Here are some points, one per row:
[-0.28 -0.72 -0.37 -1.84  0.26 -0.46 -0.87 -0.83 -0.33  2.65  2.49 -0.92 -0.04
  1.48 -2.21  0.66  2.86  1.04  0.14  0.16  1.84  0.02 -2.17  1.71]
[ 1.10 -1.60 -0.40 -0.35 -0.39  0.67  2.93  0.02  0.37 -2.11  1.62  0.03 -0.89
  1.05 -1.13 -0.22 -0.65  1.14 -0.99  0.77 -0.55  0.04  0.79 -0.20]
[-1.86  0.44  0.66 -0.87 -0.51  0.78  0.46 -0.23 -0.23  0.37 -0.89 -2.04  3.28
  0.43 -0.05 -0.71 -0.70 -1.96 -0.38  2.32  0.68  0.98  0.83  0.63]
[ 0.82  0.41  0.81 -1.21  0.08  0.09  0.80 -0.40 -0.61  0.72 -0.73 -0.73 -0.54
 -0.55  0.08 -0.56 -0.58  0.63  1.20 -0.83  0.89  1.38  0.77 -0.37]
[-0.67 -0.49 -0.37  0.12 -0.89  0.76  0.46 -0.03  0.15 -1.63 -0.27  0.88  0.41
 -1.54 -1.01 -0.18  1.10 -0.72  1.04 -1.53  0.73  1.09 -2.26 -0.86]
[-0.09 -0.54  0.49  0.06 -0.84 -0.54  0.77 -0.77 -0.85  0.48 -0.94  0.50 -0.63
 -1.57 -0.01 -0.77  0.96 -1.37 -0.02  0.83  0.07  0.98 -0.57 -1.04]
[-0.41  0.02  0.79  1.20 -0.25 -1.11 -1.19  0.40 -1.05 -0.64  0.72  0.70  0.81
 -2.01 -0.09 -0.11 -0.11  0.80  0.21 -0.35 -0.16 -0.86  0.57  1.18]
[ 0.61  0.47  0.24 -1.12 -0.46 -0.77  1.09 -0.31 -0.85 -0.33 -1.33 -0.25 -0.46
  0.36  0.19 -0.19 -0.08  0.43  1.25 -0.95  0.84 -0.24  0.26  0.00]
[-1.01  0.00  0.82 -1.94  0.62  0.17 -0.26 -0.23 -0.42 -0.91 -0.66  0.02  1.01
 -0.49  0.15 -0.80  0.14  0.44 -1.09  0.02  0.16  0.63  0.29 -0.59]
[ 0.65 -0.59 -0.17  0.34  0.36 -0.39 -0.86  0.59  1.86 -1.64  1.62 -0.63  0.04
  0.73  1.13 -1.46  0.68 -0.61  1.69 -0.08  1.31 -1.14  1.02 -0.66]
[-0.15 -0.68 -1.67 -0.09  0.13  1.07  0.30 -1.39  1.41  0.41 -0.85  0.32  0.50
 -0.35 -0.47 -1.66  0.66  2.27 -0.01 -1.16  0.48 -0.50  1.03  0.93]
[ 1.24 -0.08  0.36 -0.76  2.77 -1.51 -1.23  0.69  1.43 -1.82  0.54 -0.78 -0.85
  0.46  0.38 -0.67  1.44 -1.13 -0.58  1.15  1.18  0.81  1.57  0.38]
[-1.39  0.14  0.06  2.91  2.41 -0.53  0.93  0.62  0.08  0.09 -1.52 -0.31  1.36
  1.49  0.09  1.11  0.06  0.04 -0.77 -1.23 -0.12 -0.35 -0.48 -0.38]
[ 0.57 -0.38 -1.24  0.29 -1.26  2.54 -1.26  0.70 -0.36  0.51  0.93 -0.42 -1.14
  0.91  2.41  0.78  0.97 -1.20 -1.31 -0.61  0.64 -0.98  0.85 -0.72]
[-0.71 -0.68 -0.83 -0.11 -0.19 -1.61 -0.70 -0.60 -0.64 -0.85 -0.63  0.44  0.46
  0.64 -1.38  0.01 -0.77 -0.05 -0.61 -0.95  0.02 -0.71 -0.12 -0.36]
[-1.06  0.88 -0.25  1.77 -0.98  1.56 -0.32 -2.37  2.23  0.37 -1.22  0.71 -0.46
  0.52 -0.28 -0.98 -0.22  1.55  0.28  0.30  0.67  0.49  0.84  1.77]
[ 2.11  1.60  1.64 -0.46 -1.42 -0.72  0.44 -1.98  1.16  0.95  1.53 -0.80  1.48
 -0.41  1.75  1.45 -0.16  0.02 -2.88 -0.34  0.44 -1.27 -1.72 -0.73]
[ 0.16 -0.54 -0.21 -0.51 -0.01  0.00 -0.04 -0.78 -1.80 -0.81 -1.09 -0.20  0.73
  1.11  0.74 -0.12  0.54 -0.08  0.74 -1.06  0.08 -0.85 -0.10 -0.81]
[ 0.35 -1.00 -0.21  1.01 -0.44 -1.08  2.04  1.99  0.29  1.07  0.49  1.39  0.14
  0.24 -0.58 -0.29 -0.10  0.20 -2.20  0.89  1.33  0.49  0.83 -0.70]
[-0.33 -0.70 -0.57  0.22 -0.26 -1.41 -1.35 -0.93  0.04  0.08 -0.18  1.09  0.69
 -0.51 -0.77 -0.19 -0.57 -0.44 -0.64 -0.93  0.21  0.46 -0.02 -1.12]
[-1.88 -0.41 -1.01  0.51 -1.47 -0.57  0.00  0.65 -0.71  0.71  2.13 -0.09 -1.62
  1.37 -0.90 -0.80 -0.52 -0.02  0.03  1.06 -0.04  0.41  0.62 -1.86]
[-0.66 -0.45 -1.00  1.11 -0.15  0.01  1.49  0.77  2.22  1.09  0.08 -2.57  0.55
 -0.74  0.70  0.44  0.90 -0.78  1.04 -1.03 -2.89  1.47 -0.47 -0.26]
[-0.69  0.14 -0.84  0.10  1.02 -0.67  0.78 -0.25 -0.94 -0.50  0.71 -0.53  0.24
  0.53  1.37 -0.44  1.40  0.34 -0.88 -1.52 -3.65  1.03 -0.01 -0.28]
[ 0.86  1.42 -2.81 -0.54 -1.52  0.22 -0.51  0.41  0.22 -0.84 -0.34 -1.50  0.82
 -0.79 -1.08  1.25 -1.15 -1.28 -0.05  0.91 -0.47  1.30 -0.69  0.65]
[-1.12 -0.32 -0.37 -0.95 -0.87 -0.69 -0.70  0.80  0.52 -0.27 -0.43 -0.03 -0.12
 -1.43  0.27  0.92 -0.18  0.46 -0.10  0.53 -0.40 -1.45  0.39  0.34]
[ 0.31  0.46  0.05  0.91 -0.61  0.74  0.18  2.64 -0.02  0.00 -0.22  0.57 -0.79
  0.62  1.02 -0.66  1.49  0.39 -1.20 -0.40  1.96  0.37 -1.56  0.45]
[ 0.01 -0.61  0.11  0.66 -0.34  0.09 -0.44 -2.42  0.58  0.95 -0.85  1.90 -0.86
  0.50  1.72 -0.97  0.25 -0.33 -0.14  1.31 -0.70  0.92 -0.04  0.69]
[-1.73 -0.04  1.22 -1.54 -1.26  0.49 -0.10  1.33 -0.40 -0.61 -0.91  0.41 -0.34
 -0.80  0.07  1.68  0.89  0.94 -0.60  1.29 -0.95 -1.26  0.46  0.76]
[ 0.09 -0.84  0.05 -0.18 -0.40 -0.05  0.11 -0.95 -1.86 -0.68 -0.42  0.37  0.07
  0.50 -0.13  0.76 -0.03 -0.69  0.25 -0.39  0.06 -0.01  0.19  0.30]
[ 0.08  1.05  1.30 -0.05 -0.18 -0.25  1.42 -1.52  0.78 -0.76  3.24 -0.53  0.17
  0.27  0.89 -0.06 -2.01  0.69  0.23  0.25  0.15 -0.82 -1.65 -1.22]
[ 0.10 -0.42 -0.30 -0.96  1.18  0.05 -1.88  0.55  0.31  1.04 -0.66  0.27 -0.90
  0.47  0.09  1.63 -2.01  1.33 -0.37 -1.11 -0.09  1.64  0.00 -1.15]
[ 0.24 -0.15  1.44  0.98  0.31  0.15  1.15  0.04 -0.95 -0.12  0.37  0.25 -0.17
  0.54  0.17  1.95 -0.63 -0.32  1.87 -0.95  0.82  0.92  0.66  1.23]
[ 0.47  0.38  1.05 -0.52 -0.03 -1.07 -0.24 -0.18 -0.53  1.71 -1.76 -0.98 -0.90
  0.79  0.81  0.03 -0.33  0.59  1.60 -0.43  0.19  0.19  0.77 -1.37]
[-0.66  2.75 -1.09 -1.20  2.59  1.54  0.25 -0.45  0.14  0.09  0.04  1.44 -0.14
  0.44 -1.42  0.25  1.06 -0.28  0.44  1.95 -1.18 -1.60 -0.06 -0.87]
[-0.07  0.65  0.82  1.05  0.31  1.31 -1.13  0.82 -1.26  0.36 -0.02 -2.05 -3.18
  0.25 -0.74 -2.52 -1.18 -0.88 -2.16 -1.22  0.47 -1.20 -1.67  1.30]
These points spread out most along one direction. Take the direction at right angles to it along which they spread out most. Then take the direction at right angles to both along which they spread out most. Go by this last direction. How many in every 100 of the points above lie lower along it than each point below? Round to a whole number. More than half of the points above lie lower than the first one.
[ 0.30 -1.11 -1.31 -0.25  2.00  0.78  0.88 -0.59  0.88  0.95 -1.15  0.08 -0.44
 -1.44 -0.46  0.93 -0.47 -1.77  0.55  0.26  1.18 -2.22 -0.52 -0.37] 69
[-1.95  0.03  1.64 -1.06  0.39  1.23 -0.90  1.43  0.39 -0.61  0.09  0.84  0.42
 -0.91  0.58  0.25 -0.78  1.25  0.09  0.66 -0.35  0.00 -0.22 -0.49] 71
[-0.19 -1.14  0.32  0.01  0.41 -0.43 -0.92 -1.12  0.39 -0.46  0.22  1.93 -0.48
  0.39  0.57  1.06 -0.59 -1.19  0.04  0.40 -0.21  1.77 -1.07  0.91] 66
[ 1.36 -1.61 -1.42  0.02 -0.58 -0.25 -0.34  1.27 -0.18  0.61 -0.55 -0.90  1.75
 -0.05  0.80 -0.25 -1.95  0.95  1.11  1.79 -0.76 -0.58 -0.80  1.79] 69
[-0.89  0.94  0.36  0.16 -0.30 -2.16  0.92  0.15  0.47 -0.31 -0.58 -0.22 -1.44
  0.04  0.89  0.76  0.37 -0.24  0.81 -0.68 -0.49 -0.35  0.55  0.76] 20
[ 1.90  1.15  1.95 -0.97 -0.86  0.76  0.02  2.10  1.27  1.26 -0.01  2.18  0.65
  1.36 -1.78 -1.44 -0.22 -2.53 -0.23 -2.46 -2.02 -0.77  0.88  1.15] 31
[-0.04  0.66 -0.40  0.93  0.75  0.88  0.35 -0.68 -1.63  0.45  1.58 -0.01  0.28
 -2.45 -0.53  0.72 -0.33  0.46 -0.05 -1.20  0.99  0.73  2.91  1.43] 66
[ 0.32 -1.56  1.21  0.30  0.70  0.04 -0.71  1.00 -0.62  0.30 -0.29  0.13  0.80
 -1.55  0.32 -1.31 -1.24  0.85  0.79  1.46 -1.23 -1.17 -1.18  0.65] 69
[ 2.63 -0.18  1.56  2.10 -0.26  0.78 -1.53 -0.64  0.59 -1.28 -0.11 -1.54 -0.69
  0.46 -2.12  0.98  1.71  0.91  0.49  1.70 -1.15 -0.11  1.00 -1.86] 43
[ 1.54  3.25 -2.11  0.72  0.44 -0.44 -0.26  0.68 -1.55 -0.01  0.21  1.60  0.39
 -0.39 -0.03 -0.26  0.09  0.16  1.39  1.39  0.03  0.32 -0.69 -0.74] 69
